In the rows, zero is written as 128.
One turn sends every row of this set to another row. A few are shown first. Where does it send the rows asked after them?
mimo: [171 134 146 137 144 149 106 129 167 136 130 101 128 174 134 130 130 113
 126 132 122 115 111 116 128 116 177 118 127 119 150 133]
lun: [159  93 140 111 132 122 115 125 154 137 119 115 150 161 124 143 137 118
 172 152 140 115  97 144 147 137 151 105 125 114 139 126]
zev: [159 113 129  94 133 116 106 138 157 123 110 148 158 163 125 133 125  88
 139 149 111 113 117 122 113 121 174 126 136 137 140 127]
mobe: [175 117 141 127 152 131 106 144 150 152 122 102 150 180 128  98 150 141
 144 155 122 114 115 128 126 129 172 123 117 123 160 159]
zam: [125 124 135 121 147 110 112 120 154 136 126  86 141 132 118 127 131 139
 114 142 109  91 115 100 117 136 141 126 128 134 135 128]
nubir: [167 100 132 135 131 111 115 133 178 163 153 121 138 182 121 116 121 130
 134 135 115 118 105 126 129 105 164 117 132 153 127 131]
tatip: [161 130 119 125 141 112 123 107 148 127 140  87 131 160 143 125 127 120
 129 137 126  74 123 123 126 131 140 122 134 118 142 139]
Mun: [149  97 134 122 113 128 126 113 174 145 125 121 167 170 132 100 131 104
 138 142 131 119 129 121 136 146 149 140 154 129 139 128]
vuf: [145 119 155 124 132 133 104 136 158 145 123 118 124 122 135 135 134 115
 127 147 122  98 121 107 109 119 164 133 142 135 166 140]
teni: [153 128 135 105 109 124 116 137 141 137 130 125 140 166 104 132 128  86
 124 140 107 109  97 125 115 142 157 131 133 111 137 114]
Kuni: [151 100 152 123 161 117 104 147 152 168 133 107 159 164 123 103 147 148
 129 159 103 107 105 113 123 114 157 103 110 131 130 132]
Dab: [176 119 134  95 147 132 142 133 136 137 124 111 147 152 117 125 131 120
 146 168 133 116  96 143 146 123 142 119 131 121 169 123]
Seto: [165  99 144 102 135 102 121 132 138 154 127 121 142 189 143 100 147 151
 144 140 129 104 119 127 128 105 143  99 120 129 142 132]
Debup: [161 112 147 111 123 119 117 103 160 135 138 135 176 159 124 119 138 116
 138 162 122 105 116 139 149 123 131 122 155 146 134 153]
Bupo: [151 109 122 134 146 118 120 154 148 132 147 131 146 160 114 116 142 149
 124 138 107 142  98 143 121 118 156 111 116 136 121 140]
Viso: [144 119 151 148 144 114 107 135 153 151 104  79 144 155 131 124 129 118
 122 143 116  96 116 113 125 125 165 137 125 130 152 152]
peze: [161  98 127 108 130 120 126 131 145 127 119 110 154 154 125 149 126 124
 149 155 152 117 100 136 135 141 151 106 133 110 149 111]
tol: [143  98 139 113 127 100 116 142 143 147 144 128 159 151 131 105 142 139
 117 158 121 111 142 115 112 106 134 122  99 124 152 125]
Fof: [136 102 146 110 129 120 116 139 141 141 120 108 124 128 135 121 149 135
 101 154 115 112 127 115 110 126 135 122 105 141 133 145]
Roziz: [158  97 135 117 109 136 125 118 158 147 142 132 173 165 126 105 134 119
 123 154 135 112 134 125 139 144 134 133 149 120 134 132]
zep: [151 109 124  97 155 117 117 144 154 125 116 149 161 170 129 118 139  94
 148 157  99 118 112 126 129 117 166 117 136 139 146 118]
Luni: [156 108 143 138 160 122 116 143 176 158 122  97 138 144 135 109 129 133
 134 136 110 112 104 134 128 124 169 120 121 141 114 154]
Kof: [154 115 145 115 117 116 123 116 144 140 143 137 169 166 127 120 151  99
 127 174 114 110 114 143 143 120 123 117 137 141 130 149]
mutok: [139 104 133 132 143  96 133 151 128 144 115 110 151 162 134 112 156 144
 101 156 112 121 108 119 120 119 150 106 119 146 129 139]
sab: [159 129 126 131 140 101 113 123 172 154 147  95 153 150 130 122 129 131
 147 141 113  89  91 121 116 135 159 131 148 144 133 153]
kevu: [135 102 115 116 125 125 116 122 145 144 149 125 130 149 131 139 139 115
 114 147 112  90 129 112 118 108 130 138 125 148 157 138]
lugis: [163 119 131  95 143 131 149 125 142 131 131 113 132 146 123 113 138 114
 130 171 137 116 109 135 144 139 135 121 131 125 159 111]
bibaz: [134 136 132 126 126  94 134 132 138 123 118 113 140 134 129 136 150 139
 114 139 136  99 128 123 123 128 146 101 135 125 133 133]
nopa: [164 131 121  99 121 128 129 151 138 141 130 142 152 167 107 122 127  91
 124 142 101 115 105 130 116 130 159 134 132 122 128 127]
Des: [135 123 127 104 137 131 129 139 130 128 122 136 134 167 136 139 166 139
 117 128 119 121 109 120 126 107 144 104 127 142 141 132]

peze goes to Roziz
Kof goes to zep
Now find these:
mobe goes to sab
zam goes to Fof
nubir goes to mimo

One turn sends every row of this set to another row. A few are shown first. Where does it send the rows asked after them?
Nizo: [123 124 128 116 146 110 123 127 133 141 109 125 157 100 127  92]
fozap: [ 88 139 120 124 144 123 116 114 144 134 123 128 125 111 136 121]
Sug: [101 116 139 129 130 130 111 142 106 122 123 119 156 132 128  98]
tuguk: [163 130 113 119 135 159 121 112 132 117 121 130 127 113 139 108]
muvuf: [136 130 135 116 132 134 116 127 123 135 137 132 101 152 125 104]
kova: [139 131 126 111 130 161 126 118 115 114 114 111 124 147 129 102]
fefa: [149 123 127 113 132 121 137 125 114 112 145 127 115 116 143 130]
sevav: [108 132 129 126 145 106 123 137 118 124 117 135 150 148 133 101]
Gik: [121 136 120 122 144 152 129 124 126 124  96 146 125 144 128 134]
bulab: [128 134 126 124 169 124 122 118 104 111 130 128 148  98 125 122]
kita: [117 123 130 120 147 119 125 131 124 136 114 118 153  92 125  89]
podu: [118 119 132 115 148 104 119 120 130 141 122 131 149 101 127  92]
zos: [ 86 140 123 127 142 135 116 128 137 135 124 120 123 103 132 118]
luze: [161 127 127 107 118 124 126 122 125 113 131 133 130 121 139 133]
Fufur: [136 146 128 130 168 123 123 147 114 124 121 131 145 101 115 118]
pimu: [105 115 135 127 136 157 114 128 113 129 128 143 109 131 121 132]
pezas: [109 127 129 123 136 126 121 131 112 115 109 121 166 142 133 101]
dob: [116 130 130 124 141 136 121 127 126 137 119 158 108 142 125 134]
temip: [133 124 134 122 147 123 100 111 116 117 134 139 156 100 119 125]
peb: [ 92 144 122 126 133 141 114 130 143 135 111 118 135 105 130 121]
nati: [ 97 143 118 121 136 131 111 115 148 134 112 129 137 114 134 124]
suz: [151 128 128 117 127 136 140 148 112 114 138 117 118 109 135 126]
ziza: [150 128 121 124 142 142 122 129 126 128 146 137 101 111 137 104]
goto: [139 136 135 128 145 123 100 141 123 134 126 143 152 101 109 122]
mafos: [161 129 127 112 114 138 128 145 123 118 123 124 132 114 132 127]
Vab: [101 121 139 129 139 111 113 145 109 132 133 130 141 139 129 101]
Tas: [153 122 123 125 130 164 116 129 125 125 137 126 117 105 131 103]
tunaf: [160 134 113 120 148 137 127 112 133 124 131 142 114 122 144 108]
tilim: [111 122 125 123 138 169 123 124 113 118 106 131 125 128 122 130]
Dov: [113 117 133 119 150 111 122 126 123 138 125 123 146  95 127  91]
mib: [146 142 123 114 139 136 127 120 126 125 116 129 117 158 132 106]
Firot: [132 120 136 116 126 156 114 124 111 126 137 115 109 140 124 103]

muvuf goes to mib
bulab goes to temip
Now find these:
dob goes to Gik
mafos goes to suz
Vab goes to sevav
peb goes to zos
kita goes to Dov
tuguk goes to Tas

One turn sends every row of this set to another row. A few are shown first. Where does it send the rows asked after them?
vapit: [123 114 133 141 126 131 139 138 136 139 127 148 157  97 123 132 128 144
 138 122 104 124 130 129 142 117 134 140 107 131 129 115 126 128 121 152
 133 167 112 123 104]
Rinu: [142 116 130 138 132 144 137 114 132 130 124 101 129 128 127 126 141 106
 140 140 127 120 122 130 100 128 130 144 115 122 129 120 153 120 145 120
 122 103 148 127 123]
Mol: [120 129 141 135 112 107 152 113 136 119 122 124 105 151 136 154 140 138
 117 123 123 145 128 126 152 129 138 126 142 116 134 117 132 122 127 117
 148 144 127 117 109]
Rati: [131 121 134 136 129 128 133 126 120 159 123 147 137  97 134 123 136 108
 138 128 133 122 116 127 123 140 131 140 127 119 123 135 143 129 172 114
 131 143 124  99 106]
gebu: [142  92 120 125 137 134 135 118 133 135 115 114 122 128 125 130 131 120
 135 143 131 130  86 147 113 130 124 125 108 126 117 146 120 130 133 131
 117 108 145 120 102]
pape: [136 116 145 154 128 124 127 162 133 135 114 129  82 106 124 124 124 155
 125 115 123 121 131 116 124 145 118 136 120 134 133 122 109 132 136 127
 127 112 134 131 109]
kaz: [128 122 140 138 130 128 128 158 134 138 127 131  63 116 129 123 124 167
 126 112 121 128 119 126 116 129 118 127 120 136 128 130 110 133 134 128
 123 115 127 121 112]
gozo: [125 133 123 128 108 118 150 114 118 127 122 112  93 141 139 141 150 148
 128 112 125 138 139 126 152 119 131 122 135  98 141 141 125 122 126 120
 140 144 126 123 120]
Fevun: [119 116 128 129 111 134 149 135 127 136 147 144 127 124 138 102 141 155
 154 106  99 135 135 113 139 115 117 137 124 113 108 139 131 128 127 157
 137 144 126 119 125]
Nis: [144 109 120 125 130 139 138 109 144 128 120 110 115 130 122 121 124 122
 136 147 140 131  94 146 115 105 128 138 101 125 117 141 110 123 130 130
 114 113 143 115 123]
Meza: [127 119 132 138 125 129 140 115 126 130 103 133 130 114 141 126 151 153
 105 128 130 119 124 122 145 125 125 121 134 119 130 117  99 133 140 110
 137 138  91 130 116]
fibe: [112 120 140 137 119 130 141 133 141 123 158 144 123 123 137 128 139 150
 149 115 105 147 129 129 143 114 121 136 123 111 102 136 157 137 120 149
 138 153 125 121 117]
Gen: [134 125 126 123 113 124 137 124 131 158 136 137 109 119 125 118 125 115
 148 133 141 140 105 135 139 119 129 137 119 100 103 159 118 120 151 123
 129 153 132  92 115]
Fola: [123 146 162 146 134 144 127 158 151 136 125 116  77 128 121 136 121 137
 117 126 131 125 127 122 128 130 126 137 109 122 130 112 122 124 125 133
 118 138 125 136 117]
Sufum: [126 130 123 123 108 144 121 173 126 145 125 133 113 129 142 105 113 169
 157 124 128 123 141 130 138 133 128 124 122 138 126 137 119 128 132 135
 123 130 120 133 130]
piz: [128 146 128 130 137 123 135  88 139 129 117 114 151 125 124 122 120 142
 103 131 139 131 124 136 117 124 120 126 114 124 121 129 146 134 113 134
 126 134 153 114 145]
vaza: [129 135 144 141 126 121 133 116 135 145 133 144 131 105 127 122 129 100
 136 137 135 128 127 127 126 126 136 156 128 117 118 125 147 120 165 110
 134 145 129  97 115]
bam: [120 140 151 133 133 140 128 155 143 138 133 122  60 130 127 129 122 156
 122 120 126 131 116 129 118 120 123 128 114 127 127 124 121 128 127 132
 120 130 121 124 118]
zeviz: [132 110 125 139 126 125 137 140 128 136 106 134 136 123 109 128 126 120
 118 119 156 121 127 129 152 127 120 116 117 145 106 125 117 139 134 155
 134 118 122 128 164]
Nezog: [114 119 143 144 130 129 136 134 147 124 144 146 139 107 127 145 131 144
 140 124 108 140 127 136 145 116 133 139 114 124 114 118 153 136 115 147
 136 166 117 122 105]
kinan: [120 125 131 136 128 142 125 171 130 136 113 145 129 113 144 114 105 160
 143 126 135 118 137 134 144 136 131 132 118 153 141 125 115 135 137 137
 120 134 122 133 121]
tinan: [110 129 126 114 142 110 124 127 121 135 115 128 112 134  97 142 130 118
 111 118 130 126 129 145 132 123 134 114 130 139 118 129 164 125 127 162
 135 124 124 118 132]
dutis: [142 121 112 121 120 115 131 101 130 143 113 112 145 127 121 119 125 155
 111 127 128 134 116 134 116 143 114 107 122 119 107 149 133 134 107 134
 131 125 153 113 129]
Tak: [135 114 123 126 122 131 136 129 116 169 126 144 124 106 133 119 133 116
 146 125 137 131 102 132 131 135 126 127 122 110 114 155 125 130 163 121
 128 148 125  97 106]
foz: [137 139 125 137 130 129 139 100 130 141 111 110 163 119 129 127 126 139
 105 126 137 125 131 128 115 140 120 120 115 127 129 127 149 138 119 131
 128 131 154 119 144]
tof: [139 112 112 134 112 119 124 137 121 135 119 126 120 113 104 124 136 137
 131 119 147 122 145 132 141 117 123 115 123 136  98 133 132 136 130 139
 138 108 119 123 168]
rit: [105 141 147 130 130 125 112 157 148 117 128 134 106 137 129 120 108 147
 137 139 124 133 142 141 148 140 133 142 134 129 116 131 150 125 122 144
 125 136 130 137 102]
Romo: [143  97 125 134 135 138 135 119 126 136 117 108 129 126 128 133 141 111
 137 138 125 124 104 136 104 142 126 130 117 126 124 134 147 129 144 126
 122 102 148 127 102]
fafud: [116 140 134 119 111 136 114 166 139 133 136 126  96 144 134 110 113 161
 152 131 122 131 144 133 140 135 129 130 132 123 110 139 141 121 122 139
 125 132 125 134 118]
senu: [145 123 116 132 120 124 135 107 124 148 110 110 161 122 127 126 130 146
 113 122 131 126 124 128 114 153 116 108 119 124 120 137 141 138 116 129
 132 126 154 119 136]
Ludo: [132 136 119 120 130 114 130  89 140 131 118 115 139 131 119 117 121 152
 104 134 133 136 117 140 118 126 118 118 117 119 108 145 136 132 106 136
 127 131 152 108 134]
zugu: [128 127 117 128 116 133 143 116 111 133 108 118 110 119 140 123 158 157
 121 116 129 119 136 123 150 116 124 120 130  99 140 141 104 129 134 116
 134 140 105 131 124]
bevev: [113 120 134 127 143 120 136 134 128 139 103 134 131 135 105 139 122 108
 106 118 147 124 116 137 147 130 128 114 122 147 118 121 136 132 132 169
 132 128 124 123 141]
lono: [126 124 115 119 122 109 115 131 116 135 126 121 104 119  97 132 139 136
 126 119 131 123 147 142 129 115 131 114 132 132 105 136 162 127 125 144
 138 112 121 117 148]
posu: [143 124 126 133 128 143 138 106 143 125 126 103 120 132 123 118 130 112
 139 148 136 126 117 136 107 103 131 150 104 123 124 125 129 117 137 124
 116 109 144 120 135]
Susiv: [125 112 124 133 113 134 147 140 124 146 128 147 148 108 129 104 134 152
 148 110  98 123 135 113 138 117 126 140 113 125 126 127 112 124 127 159
 134 153 118 120 116]
legor: [132 129 159 159 130 133 128 163 143 134 113 120  88 113 120 133 124 136
 121 123 129 120 136 114 130 147 121 141 114 126 134 110 115 126 132 132
 123 127 132 140 112]
zote: [123 120 146 142 122 114 147 113 141 122 111 136 127 135 138 146 140 141
 102 132 127 134 119 123 146 132 134 125 142 131 127 102 115 129 134 110
 146 142 103 123 107]
teki: [106 131 145 140 143 129 119 161 143 119 114 147 126 119 136 125 102 147
 133 135 133 124 138 141 151 139 134 144 125 148 135 122 134 134 131 143
 122 136 129 136 104]
zalu: [131 137 138 133 115 118 135 113 144 143 140 136 114 117 121 119 123 106
 143 139 139 139 122 132 137 113 136 155 121 105 105 140 131 115 153 116
 132 151 134  92 121]

bevev goes to zeviz
Nis goes to posu
fafud goes to rit
Now find these:
kaz goes to bam
foz goes to senu
Rati goes to Tak
fibe goes to Nezog
zote goes to Meza

